128 stands for zero in the data rows.
Here are some numbered points:
[134 152 117 167 151 163 141 134  98 135 162 141] 0
[107 179 171 113 147 155 154 140  70 120 112 143] 1
[132 176  98 145 212  75 122 142  79 177 147 159] 2
[135 135 124 126 144 168 102 145 124 146 137 145] 3
[107 125 112 144  43 255 166 106 136 108 175 143] 4
[125 119 150 109 123 106 141 136 134 128 107 101] 5
[130 153 129 120 134 140 133 152 145 129 121 147] 6
[127 144 122 137 140 175 135 124 108 128 148 144] 7
[113 119 141 123 165 123 128 137 105 140  92 128] 8
[129 121 113  92  93 108 108 121 193 112 137 121] 9
[139 116  99 122 172 115 117 143 102 136  98 135] 10
[117 153 124 136 142 115 149 119 123 134 160 131] 11
[133 141 137 118 130 115 139 135 114 143 142 129] 12
[157 145  78 157 156 171 117 133 103 151 179 164] 13
[111 135 150 117 181  63 148 138  92 132  78 126] 14
[130  87 115  92  74 159  99 120 203 121 136  94] 15
[110 167 167 119 131 106 170 150 119 131 102 125] 16
[133 149 133 117 109 159 152 123 121 130 144 122] 17
[118  92 132 126  57 184 126  95 131 102 138 121] 18
[124 168 122 134 115 168 138 126 125 138 170 146] 19
[114 125 143 144 151 122 151 109  53 141 110 146] 20
[112  95 168  90  97 112 130 116 134 114  56 111] 21
[163 132  86  94 183  97  63 149 108 183 115 165] 22
[179  92  70 135 127 137  80 123 136 146 157 150] 23
[133 119 126 145 140 112 134 133 121 145 125 128] 24
[125 158 167  67 179  93 108 120 156 100  95 137] 25
[150 107 125 107 120  63  93 145 172 124 110 113] 26
[140 129 114 121 139 116 114 119  72 143 141 136] 27
[141 115 126 138 104 107 144 122 136 124 143 102] 28
[133 127 125 125 104 120 133 132 158 116 126 121] 29
[110 128 117 120 143 149 100 114  93 142 123 149] 30
[117 102 131 121 104 162 127 105 140 100 126 108] 31
[132 159 130 161 164  66 139 132 144 127 157 120] 32
[120 172 187  96  96  48 136 117 199  97 124 102] 33
[117 144 151  88 107  80 132 117 159  99 146 107] 34
[123 140 132 134 151 143 128 118  76 142 109 159] 35
[115 159 137 144 140 146 147 127  82 141 138 153] 36
[132  86 116 168 123 129 121 118  90 157 136 128] 37
[129 155 117 131 110 170 135 128 136 151 164 143] 38
[113 104 155 130 102  92 158 136 167  96  93  81] 39
[127 138 113 122 127 167 115 136 135 144 140 147] 40
[140 120 110 105  95 145 121 143 164 128 132 135] 41
[129  99 134 102 107 130 126 135 134 112  76 125] 42
[146 125  91 148 140 109  99 146 124 159 134 152] 43
[138  98  96 171 145 223  89 107  66 156 155 160] 44
[132 140 122 117 109 136 123 142 145 134 147 128] 45
[122  93 132 131  64 174 140  83 136  95 133 118] 46
[124 121 122 140 113 175 143 127 138 119 147 129] 47
[124 139 136 133 129 104 140 147 139 119 114 124] 48
[144  99 120 126 110 116 118 116 131 114 125 128] 49
New points follow, each followed by the number of its nearest point above.
[131  73 111  98 109 103  90 135 175 128  95  86] --> 26
[170  95  75 139 119 149  80 133 144 153 168 144] --> 23
[123  95 153 137 100 112 168 120 163  89 111  68] --> 39
[126 144 173  69 178  90 106 113 153  95  96 130] --> 25
[124  67 101 112  98 146  74  86 136 131 109 145] --> 49
[146 131 116 138 168  89 112 130  52 160 129 150] --> 27
[114  87 119 107 107 185 110  94 137 116 121 125] --> 31
[137 131 133 122 134 159 137 122 101 130 133 154] --> 7
[136 138 152  97  83 134 124  92 197  84 142 118] --> 9
[122 100 140 124 106  77 137 132 173 116  95  76] --> 39
[131 119 111  97  95 150 129 141 169 124 134 140] --> 41
[139  98 122 157 130 125 120 140 127 136 119 105] --> 24
[132 114 142  89 107 137 126 137 133 115  77 128] --> 42
[131 113 128 151  88 125 155 130 127 110 140 113] --> 28
[115 118 154  88 126 156 127 150 150 111  68 118] --> 42
[119 152 148 168 157  71 142 133 137 121 147 110] --> 32
[143 108 110 129 137 208  88 101  84 133 136 165] --> 44
[134 145 119 124 138 173 119 105  93 134 151 165] --> 7
[107  96 145 115 101  81 155 121 153 100 114  86] --> 39
[139 108 140 119 112 134 124 120 131  96  89 118] --> 42
[121 171 132 123 186  73 124 152  85 145  85 164] --> 14
[140 100  81 144 145  73  92 132 128 147 130 128] --> 43
[139 177 126 114 162  57 111 136 106 152 122 165] --> 2
[134 145 111  98 118 137 124 131 148 133 154 136] --> 45
[126  94 120 126 110 154 125 100 140 109 132 107] --> 31
[142 167 133  54 174  55  61 108 156 132 103 163] --> 25
[130 172 128 148 171 115 130 151 101 157 140 162] --> 36
[142 110  95 150 153 110  97 129 108 162 151 127] --> 43
[102 131 103 138  53 255 157 109 126 115 186 159] --> 4
[106 120 158 149 116  98 163 122 168 104 123  71] --> 39
[127 152 109 176 149 186 151 125  81 144 174 162] --> 0
[135 115 138  99  91 112 111 132 149 117  94 133] --> 42
[147  69 116  77 116  25  58  95 214 101  98  84] --> 26
[112 174 164 133 179  73 144 151  99 143 104 128] --> 14
[ 96 159 158 120 155 110 151 146 125 128 106 122] --> 16
[115 131 127 131 152 129 144 136 126 141 123 124] --> 24
[137 143 110 151 143 127 124 119 122 135 173 134] --> 11
[129 118 121 146 147 101 126 121  96 138 129 114] --> 24
[101 162 169 108 127 117 168 147 112 136  89 132] --> 16
[144  92 137  90  95  71 101 119 174 108  80 106] --> 26
[126 123 110  94 123 185 116 125 131 120 103 153] --> 40
[111 170 161 118 143 179 168 133 106 112 120 147] --> 1
[148 150 121 137 180 147 114 125  63 151 133 169] --> 35
[143 129 114 129 171  99 108 133  53 164 132 151] --> 27
[113 145 142 127 116 150 158 127 120 117 133 135] --> 17
[141 111  93 144 114 108 115 149 144 143 129 135] --> 43
[133 101 141 123 109  42 158 154 157 109  99  76] --> 39
[128 128 122 142 119 174 139 123 138 110 135 122] --> 47
[112 120 179 120 125  44 155 138 177 111  92  63] --> 39
[139 160 114 162  91 255 165 111 105 118 196 162] --> 4
[111 142 130 123 172 129 145 147 110 138 124 149] --> 8
[147 102 125 100 122  65 102 144 174 123 105 126] --> 26
[109 123 165 137 118  91 160 125 164 108 108  56] --> 39
[141 109 150 134 111 141 127 123 122 109  91 115] --> 42
[112 152 146 161 145 132 174 136  95 131 134 119] --> 36
[128 137 135 124 146  87 123 140 125 128 108 133] --> 48
[140  93 130 102  87 124 108 133 146 115  96 138] --> 42
[138 132 108 105 121 131 106 147 132 145 150 138] --> 45
[134 133 118 129 146 150 104 142 123 153 140 142] --> 3
[117 119 152  89 124 148 123 137 151 113  66 122] --> 42
[117 160 171  57 178  89 101 112 147  99  95 138] --> 25
[145 118  92 157 127  99 120 140 132 152 128 138] --> 43
[121 171 164 121 132 117 174 163 111 131 107 125] --> 16
[109 137 122 149 136 142 143 118 107 132 157 118] --> 11
[104 134 115 156 138 240 145 100  55 139 159 164] --> 44
[121 115 110 132 152 116 126 148 144 134 129 122] --> 24
[149 105 122 122 103 111 121 120 134 118 116 129] --> 49
[150 156  80 160 171 148 111 128  57 176 181 187] --> 13
[142 110  90 126 132 105  82 132 131 148 137 133] --> 43
[139 125 123 163 144 139 145 138 105 114 130 124] --> 24
[146 147 116 100 180  77  98 153 112 156 115 173] --> 22
[135  88 129 101 102 119 118 138 136 113  69 125] --> 42
[145 107 100 125 170 111 119 144 103 130 101 130] --> 10
[120 108 131 163  89 134 158 107 121  99 161 105] --> 28
[136 148 137 112 104 164 149 125 121 128 156 130] --> 17
[135  81 131 141  93  91 142 118 172  96 121  66] --> 39
[145 119  91 158 136  96 108 146 128 148 140 145] --> 43
[119 144 130 137 138 168 133 125 102 130 149 138] --> 7
[115 123 128 192  73 255 175  80  94 109 198 130] --> 4
[123 118 113 128 103 130 134 124 163 120 136 117] --> 29
[104 140 143  99 108 132 140 130 172 103 123 105] --> 29
[107 100 157  96 102 121 131 113 127 117  58 111] --> 21
[113 173 167 118 130 113 172 150 111 120 106 131] --> 16
[139 104 137  92  84 116 118 135 159 119  89 136] --> 42
[112 123 130 195  67 249 198  75  93 101 203 129] --> 4
[ 94 126 150 173 103 156 179 118 112 104 136 116] --> 47
[148 136 124 135 127 188 123 118  83 139 148 166] --> 7
[126 151 135 127 135 153 128 122 113 131 136 140] --> 7
[140 133 121 113  94 124 117 128 138 146 151 147] --> 45
[118 124 143 117  83 191 143 123 154 114 153 125] --> 47
[145 142 100 151 149 117 125 121 118 150 178 143] --> 11
[133 103 116 145 128 155 128 124 138 126 147 117] --> 47
[112  90 127 101 102 194 108 137 141 141  75 127] --> 42
[105 124 135 171  90 155 176 124 117 100 129 109] --> 47
[120 109 112  82 146 160  70 103 127 150 126 137] --> 30
[110 127 179 125 136  44 155 148 165 114  76  65] --> 39
[124 156 134 161 170  53 137 146 125 141 130 133] --> 32
[123 142 128 103 129 135 125 133 140 129 140 131] --> 45
[136  97 124 119 135  99  96 109 124 116 110 126] --> 49
[141 106 113 146 102 144 129 109  95 150 148 131] --> 37
[133 174 139 144 183  44 121 138 151 142 158 121] --> 32
[130 159 148 121 184  69 124 151  80 146  83 158] --> 14
